[[122 139 144]
 [123 135 135]
 [115 148 151]]
|
[122 135 151]

[[117 130 118 141]
 [106 136 114 146]
 [120 125 108 133]
 [153 115 142 103]]
|
[117 136 108 103]

[[124 125 121 142 152]
 [138 137 142 125 127]]
|
[124 137]

[[124  99 115 125 126]
 [132 145 111 117 116]
 [144 150 148 132 102]
 [153 147 151 136 107]]
|
[124 145 148 136]

[[144 155 112 130]
 [121 119 130 128]
 [113 113 135 135]
 [114 109 135 129]
 [122 129 127 135]]
|
[144 119 135 129]

[[140 123]
 [119 150]
 [118 103]
 [127 130]]
|
[140 150]
---
[[138 117 126 113]
 [134 123 130 118]
 [124 128 141 141]
 [116 141 155 149]]
|
[[138 117]
 [134 123]]

[[129 105 128 117]
 [130 136 134 126]
 [123 146 128 129]]
|
[[129 105]
 [130 136]]

[[129 130 128 129]
 [122 121 125 128]
 [131 132 136 136]
 [120 131 125 129]
 [123 104 124 126]]
|
[[129 130]
 [122 121]]

[[121 145 128]
 [120 140 124]
 [119 101 118]]
|
[[121 145]
 [120 140]]

[[104 145 115 116 124]
 [131 123  99 127 142]
 [146 129 107 142 139]
 [136 130 105 136 144]]
|
[[104 145]
 [131 123]]

[[128 154 128 128 131]
 [128 141 128 128 130]
 [127 137 128 128 131]
 [128 134 128 128 130]]
|
[[128 154]
 [128 141]]

[[112 130 134 123 149]
 [124 140 118 106 124]
 [114 127 136 132 150]]
|
[[112 130]
 [124 140]]

[[123 119 124]
 [120 128 106]
 [126 120 151]
 [119 128 113]
 [121 122 154]]
|
[[123 119]
 [120 128]]
---
[[115 139 136]
 [131 107 123]
 [117 136 138]
 [123 102 108]]
|
[[115 139 136]
 [117 136 138]]

[[119 136 128 142 125 131 137]
 [139 108 119 108 116 120 118]
 [143 102 111  99 116 118 109]
 [136 114 124 120 119 125 119]
 [116 146 133 143 134 135 142]
 [141 103 120 111 112 129 110]
 [139 119 113 109 126 118 118]]
|
[[119 136 128 142 125 131 137]
 [143 102 111  99 116 118 109]
 [116 146 133 143 134 135 142]
 [139 119 113 109 126 118 118]]

[[132 110 127 147]
 [131 150 108 110]
 [119 115 135 123]
 [140 145 115 105]]
|
[[132 110 127 147]
 [119 115 135 123]]

[[128 129 132 141 138 123 155 126 129 120 127 128 123]
 [126 128 128 141 146 126 147 129 131 141 125 128 128]
 [128 127 128 119 129 126 151 131 125 122 130 128 134]
 [129 129 132 137 144 129 145 129 130 144 125 128 129]
 [130 126 121 134 137 128 115 130 129 149 125 127 123]]
|
[[128 129 132 141 138 123 155 126 129 120 127 128 123]
 [128 127 128 119 129 126 151 131 125 122 130 128 134]
 [130 126 121 134 137 128 115 130 129 149 125 127 123]]

[[123 122 132 128 133 131 134 126 123 132 127 130 133 135 130 128]
 [122 122 135 130 136 138 122 129 126 126 143 128 132 123 137 129]
 [127 124 119 124 122 123 128 127 127 125 143 125 130 122 141 133]
 [127 127 113 122 120 124 122 132 130 129 135 129 131 120 146 138]
 [127 127 119 128 121 126 126 129 129 123 148 124 129 119 142 135]
 [126 125 153 137 138 139 135 119 119 126 123 124 129 137 113 110]]
|
[[123 122 132 128 133 131 134 126 123 132 127 130 133 135 130 128]
 [127 124 119 124 122 123 128 127 127 125 143 125 130 122 141 133]
 [127 127 119 128 121 126 126 129 129 123 148 124 129 119 142 135]]

[[113 123 139 112 147 133 136 140 142 139 102 129 138 111]
 [138 114 115 129 106 148 140 105 113 136 153 140 135 144]]
|
[[113 123 139 112 147 133 136 140 142 139 102 129 138 111]]

[[134 121]
 [127 131]
 [120 158]
 [128 130]
 [137 119]
 [137 119]
 [120 141]
 [128 127]
 [128 129]
 [126 103]]
|
[[134 121]
 [120 158]
 [137 119]
 [120 141]
 [128 129]]

[[126 127 136 112 135]
 [126 133 125 131 102]
 [126 131 114 139 135]
 [126 124 138 127 136]
 [126 132 132 132 144]
 [126 130 127 107 131]
 [126 129 126 110 139]
 [126 127 135 123 118]]
|
[[126 127 136 112 135]
 [126 131 114 139 135]
 [126 132 132 132 144]
 [126 129 126 110 139]]
---
[[133 150 107 115]
 [139 147 114 121]]
|
[[139 147 114 121]
 [133 150 107 115]]

[[132 125 132]
 [157 110 157]
 [144 118 144]]
|
[[144 118 144]
 [157 110 157]
 [132 125 132]]

[[134 129 132 151 135 119]
 [134 135 135 143 120 134]
 [138 135 128 140 140 137]
 [125 122 124 132 147 137]
 [123 110 124 150 115 134]
 [120 135 122 130 114 113]]
|
[[120 135 122 130 114 113]
 [123 110 124 150 115 134]
 [125 122 124 132 147 137]
 [138 135 128 140 140 137]
 [134 135 135 143 120 134]
 [134 129 132 151 135 119]]

[[124 130 126 128 131 126 127 131]
 [125 127 128 129 130 127 128 128]
 [132 117 110 120 138 142 106 116]
 [140 132 112 107 122 112 137 107]
 [129 127 132 125 125 128 126 127]]
|
[[129 127 132 125 125 128 126 127]
 [140 132 112 107 122 112 137 107]
 [132 117 110 120 138 142 106 116]
 [125 127 128 129 130 127 128 128]
 [124 130 126 128 131 126 127 131]]

[[147 129 128 129 140 128 132 129 138 129 131 134 129]
 [153 129 129 132 141 128 134 129 132 129 129 130 128]]
|
[[153 129 129 132 141 128 134 129 132 129 129 130 128]
 [147 129 128 129 140 128 132 129 138 129 131 134 129]]

[[131 136 121 141 117 142 120 112]
 [149 119 145 120 125 120 136 141]]
|
[[149 119 145 120 125 120 136 141]
 [131 136 121 141 117 142 120 112]]
